The same turns and mirrors carry the whole set onto itself and the rows of a family onto each other. Which other rows belong to the same family as each row named below? List them in the order they appear above.
These 16 rows form 4 families of 4 rows each.
k_504: [  5   4 -45  31  -5  11  32  11 -15  -3  -6  -2 -15  -5   8  -2   3  18
  31 -20  11  -1 -11 -41 -26]
k_590: [  4 -16  -7 -16   3  -6  18   6  -3 -17  17 -13  25  15  -2 -11 -30  12
   0   4  14 -10   4 -27  26]
k_992: [ 31  -8 -30  27  12   8  29  11   6 -11 -23   2  -8 -27  -6 -32 -10   3
  14 -20   7   1  19 -54 -21]
k_336: [ 19 -18  -1   2   4   0 -36   2  -3 -13 -13 -19  13   3 -44  16   6   9
  -4  -2  20  -7  17   2  14]
k_546: [ 30 -19 -40 -20 -14 -25  10 -30  -7   6 -23   0  19 -24  -8 -25 -13 -16
 -13  10  12  -7  27 -33 -19]
k_52: [ 18 -21 -14 -29  -9 -22 -17 -19  -9  -3   0 -16  31   5 -19   0 -12  -4
 -21  17  21 -11  17  -8  13]
k_555: [  6 -12 -27   3 -17  -3 -33 -10 -28  -1 -13 -13   1   5 -29  27  23  14
   7  -2  23  -4  -2   5 -12]
k_349: [ 38 -17 -32   7  -4 -13 -19 -16  -5   0 -40  -3   3 -29 -34 -13  10 -10
 -11  -3  13  -1  30 -23 -27]
k_280: [ 22 -11 -32  -6   0 -12  45  -4   5  -4  -3  -3  13 -15  12 -35 -32  -4
   1  -1   6  -3  10 -53  -4]
k_448: [ 14 -14  -4  19  22  17  11  30   7 -24   8 -16   9   6 -16  -4 -20  23
  16 -17  11  -2   7 -28  21]
k_9: [ 16  -4 -16   1 -33 -27 -11 -26 -24  22 -16   9 -16 -26   1 -10  12 -15
 -10 -15  17   4  23 -14 -29]
k_261: [  1  -9   8  -7 -24 -16 -32 -12 -26   6  11  -9  -3   7 -11  13  12   3
 -11 -12  24  -2  10  10  11]
k_973: [ 10   2 -17  20 -18  -9  33  -1 -12  11   2   9 -25 -21  28 -26  -8  -1
  11 -25   9   9   5 -45 -17]
k_124: [ -8  -2 -19  15  -7  15   3  17 -18 -16  11 -15   2  19  -7  23   5  31
  24 -11  16  -5 -16 -12   3]
k_122: [ 18  -3 -52  15 -24  -6  -3 -17 -23  10 -35   3 -13 -21 -14   1  25   2
  12 -11  18  -1   5 -24 -46]
k_338: [ -7  -1  10  12 -14   0  10  17 -13  -6  33  -6 -10  12  14  -4  -9  18
  13 -24  14   5  -1 -19  22]

Which other rows belong to the same family as k_336? k_992, k_349, k_448
Which other rows belong to the same family as k_9? k_261, k_973, k_338
Which other rows belong to the same family as k_122? k_504, k_555, k_124

The same turns and mirrors carry the whole set onto itself and the rows of a family onto each other. Which other rows belong to the same family as each row named below? List them in the order they appear above.
These 15 rows form 3 families of 5 rows each.
k_396: [ -8  -2 -33 -18 -51 -17 -16 -20  14   5]
k_364: [ 22 -27   1  -8 -24 -19 -32 -20  26   2]
k_483: [  6  13 -22  10  -5   0 -38 -11 -15 -16]
k_450: [  8  13 -30   6  14 -11 -29 -19 -15 -10]
k_877: [ 37 -21   3 -13 -21 -22 -25 -17  18  17]
k_135: [-10  -1 -34 -14 -41 -17 -13 -38  -3   2]
k_594: [ 31 -25  -7   6 -19 -11 -32  -7  31  14]
k_99: [  3  15 -18 -14   2 -12 -27 -16  -9 -21]
k_912: [ -1  -2 -28 -16 -49  -5 -23 -35  -4  15]
k_245: [  3   5 -13 -11   4  -4   4   4  15  38]
k_530: [ 14 -25 -41  12  -5 -35 -10   4 -15  28]
k_672: [  7 -15 -36  15 -15 -34  -2  12 -19  14]
k_809: [  3  -3 -26   0   5   9  -6  -8   6  46]
k_890: [ 14 -23 -34   5  -4 -34  -5  -9 -32  15]
k_744: [ -4  -8 -18 -11   0   3 -11  -3  25  42]

Which other rows belong to the same family as k_450? k_364, k_135, k_530, k_744
Which other rows belong to the same family as k_483? k_877, k_912, k_245, k_672

The same turns and mirrors carry the whole set onto itself and the rows of a family onto each other. Which other rows belong to the same family as each row named below? List them in the order they appear above.
These 30 rows form 5 families of 6 rows each.
k_54: [-35 -16  11   1 -17  15   9  26  19 -24]
k_673: [-12 -16  24 -18 -30   1  -4  34   6 -14]
k_659: [-32  10   8   6 -39 -12  11  27 -10 -16]
k_592: [-29  18   4   7 -17 -26  24   2 -19  -9]
k_113: [-11  20   0  -7 -12 -24  43   2   1 -36]
k_934: [  6  -6   7 -18 -11  12  21 -22  24   7]
k_327: [-13  17  13  15 -27 -33  20   0  -2 -27]
k_939: [-17 -22  12 -10 -13  26   5   4  27   1]
k_301: [ 15  11  19 -14   5  14   2 -25  14 -14]
k_705: [ 18   7   7   5 -13  11   3 -31  20 -16]
k_420: [ 10  18  17   5  -6 -21  15 -26   9 -25]
k_821: [-40   6  13  -7 -17 -20  17  15  -3 -40]
k_580: [-34   5  18 -14 -20  -8  16  28 -20 -16]
k_696: [-21  30  12  -3 -11 -23  36 -12  -2 -29]
k_520: [ 10  14   0 -17  -6 -12  38 -22  10 -10]
k_972: [-36  -1  24 -11 -16 -27   6  21  -5 -18]
k_762: [-34  25  13   2  -2 -29  16  -7  -2 -21]
k_20: [ 19  24   4  -4 -14  23  10 -12  24  -7]
k_597: [-27   2  10 -16 -27  22  -1  31  -3  -4]
k_773: [ -6  36   4   7  -1  -4  19 -24  13 -14]
k_34: [ -3   3  18 -26  -6  35  -6   5  11  -2]
k_758: [ 15  -2  14 -17 -27  25  -1  16  21  -6]
k_76: [ 10  27   7  -2  -3   0  34 -27   9  -6]
k_258: [ -4  21  -4  15 -14 -20  17 -29   4 -12]
k_998: [-31 -19  13 -11 -25   0  -5  30   7 -26]
k_986: [ 12  -6  22 -16 -18  32  -6  -2  19 -23]
k_952: [  0 -22   8 -12 -19  24  -5  15  18  -4]
k_221: [-33   4   8   4 -16  -9  27  25   4 -43]
k_975: [ 19   1   7  -7 -11  21  14 -11  19   8]
k_298: [-14  -8  30 -25 -20  23   3  26  -2 -22]

Which other rows belong to the same family as k_975? k_821, k_696, k_76, k_998, k_952
Which other rows belong to the same family as k_34? k_659, k_327, k_301, k_420, k_597
Which other rows belong to the same family as k_758? k_673, k_972, k_762, k_20, k_773
Which other rows belong to the same family as k_258? k_592, k_705, k_580, k_986, k_298

